A single turn carries every row of the set below to another of its rows. Some are shown first; where does it send the rows asked next?
Zak: [-25   9  -3 -41  -6 -34  -8  28  26   4   9  35  -8  30   4  24 -20 -14
 -24   3  -2  30 -14  27  14  16 -14  19   8 -13  -1  30   2 -10]
Zalo: [ 48 -12  15   1  18 -38  11 -15  15   9  26   1  25  13  -3 -14   5 -24
   3  17  -5 -11   3   2   3   0  -8  10  14 -29 -46   9 -24  -1]
Rami: [ 17  16   0 -16  18 -43   2  46  14   1  37  23   7  12  32  24 -15 -31
   4 -13 -13  -9  25  33  26   0  -8  11   8  20   5  18 -21  23]
lof: [ -8  11   7  -7  -6  27  -1  38   8 -11   0   2   3 -18   4  47 -31  15
 -14  -1 -11   4 -24  23 -18  20 -15   6   6  -7  -7   7  -1 -12]
fitu: [ 46 -15  15   5  12 -35  10 -11   9   1  24   1  22  20  -8 -25   1 -29
   8   5  -4 -14   3   3  11   5 -12  15  10 -23 -40  15 -32  -9]
komiz: [  9  18 -24 -10  29 -11 -21   7  14  -3   8 -15  13 -20 -11  -6  12  -6
 -27   6  54  -1   2 -20   5   6  14  -7  -2  22 -24   6  -7 -17]
panal: [ 45 -11  19   3  21 -28  14 -10  22   7  29   2  24   8   2 -24   8 -32
   5   8  -6  -9 -11   2   9  -7  -9  15   0 -30 -39  11 -25  -2]
Saze: [-14  30  -7 -23 -16  -6 -13  16   8   4  17  27   6 -14  -3   1  -3   7
  -5  11 -22   3 -20  34 -12   8 -34  40  27  -4 -10   6  28 -18]
mun: [-25  21  -5 -24   1 -15   8  30  19  11   0  28   3   4   4  12  -8   1
 -25  10  -7  -5  -9  32  30  16 -36  27  23 -20  -5  33  26 -15]
kol: [ -6   9  13  13 -12 -16   9   7  13  14   0  21  -3   2  11  24 -13 -29
  -9   7 -24  19   1  10  19  22 -18  52  -5 -19  -8  42 -13  -2]
Fatu: [ -7   8  18  12  23  -4 -14  25   5  -9  31  -6 -21  -3  -1  22  -4  11
  -8  21  -2  -6  37  12  -5  23  -4  21  13  47 -11  10 -35 -30]
Laku: [-15  -7   6 -22 -18 -20  -7  10   1 -16  17  21   5   7  11  33 -56   1
  17   9  -5  15 -15  18  -1  31 -29  26   3  13 -14  22 -11  11]
gog: [-35  -7   1 -11 -31 -18  -8  32  30  18  10  13  -5  23   5  27 -11   1
  -7  16 -14  23 -18  19 -24   8  -6  10  14  -7  -8  25 -13 -14]
tak: [ 24   2  17 -20  25   2  -7  -7  32  14  34  16  42   4  30  -3 -36   2
  24  26   6  -9  30  15  20  12 -24 -11   3  13 -16  -6 -29 -19]
nafum: [ 18  31  -5 -22   4 -16  23  21 -11 -10  24  15   0 -24  10 -11   9 -17
 -37  17 -33 -29  20  16  11  22  -2  -7  -9   0 -20  38  -6  -3]
Rofu: [  5  27  -7  -1  18 -29 -12  10  43   6  49 -13  53  10 -18   1  32 -22
  -6  -3  21 -17   7  31  -4  24   2  11 -27  -1 -22  -8 -14   1]
zareb: [ 27   4   2 -11   5  26  -5  31  16  -8  30 -30  27   8   4   5  -8  13
   0 -13  11   9   6 -13  37 -24   0  -7   2   7  -8 -11   0 -19]
narum: [  9  23 -22  -1  -2   4 -33  24  12 -48  47   6   3  10   9  -1  13  17
 -19   1 -26 -19   2  14   5  11 -11  26   5  14 -27  -1 -12  19]
zereg: [  9  10 -36 -14  31 -11 -17  10  13   9  19 -10  14 -18  -2   3  15  -6
 -23  20  50   2  11 -16   9   7  16 -14   0  28 -27   1  -1  -9]
Rebu: [ 20  -3  22 -23  20 -11 -12  -7  24  19  31   9  37  -9  26 -16 -38  -7
  27  22  18   0  22  11  25   0 -24  -5  -5  12 -10   3 -33 -22]
Fop: [  8  10 -40 -12  28 -14 -20   6   8   3  19  -7  11 -19  -9  -4  19 -14
 -19   3  45  -4   2  -5  14   7  20  -7  -3  32 -27   8  -3 -18]
saser: [  8  20 -12  -6  11 -17  -9  12  39   8  39 -15  45  14 -22   3  28 -32
   0  -3  12 -21  23  32   6  21  13  22 -30  -7 -20  -6 -15   4]
kif: [ -8  20 -21  10  12 -19 -10  32   9 -18  11  13  18 -33   4  30   0  -3
 -29 -15  -7  27 -24  30   4  22 -20  21  25  21 -14  25   5 -23]
Saket: [ -3 -29  10 -41  11  -3  -4  52  13 -14  12  -5  -7   1  22   0 -13 -18
  15   3 -32   8  22  -5  -1  12  25  17  18   3 -25  12 -24   2]
zub: [ 31   3   6 -19  10  18   3  26  18  -9  34 -27  27   8   3   7 -10  16
  -2  -2   9  20  10 -15  37 -23  -2  -8   7   8 -11 -20   6 -13]
vome: [-29   8  -8 -11   8  -6  -8   5  18  -5  25  24  12 -12  12  23  15 -31
  -5  15 -29  13 -19  53   8  24   7  36  -7  -7 -17  27  25   4]
lafib: [ 17  -3  15 -18   8  22  -4  23  28 -11  27 -33  27  11   4   3 -17  14
   8  -7  24   7  -1  -8  35 -22   5   0  -2  10  -4 -18   1  -7]
rado: [-16  14  -5  -4 -21  -8   4  24  32   9  13  28  -2   6   1  19  -6  16
   1  11 -14  12 -29  19 -25  12 -25  37  27  24 -19  11 -11 -31]
zur: [ 17  26 -12  -8  15 -20  -2  15  45  10  43 -17  45  13 -21   8  30 -23
 -10   4  15 -13  22  27   2  20  11  22 -25  -2 -31 -10 -15   7]
vapu: [ 21  -4  15 -19  18   2 -20  -4  18  11  38  20  38   5  25  -9 -40   0
  30  17  10 -12  23  20  19  10 -21 -17  -1  14 -12  -3 -36 -27]

Zalo moves to zub
Rofu moves to Rebu
Saket moves to narum
Now find these:
Laku moves to kif
mun moves to gog
Fop moves to fitu

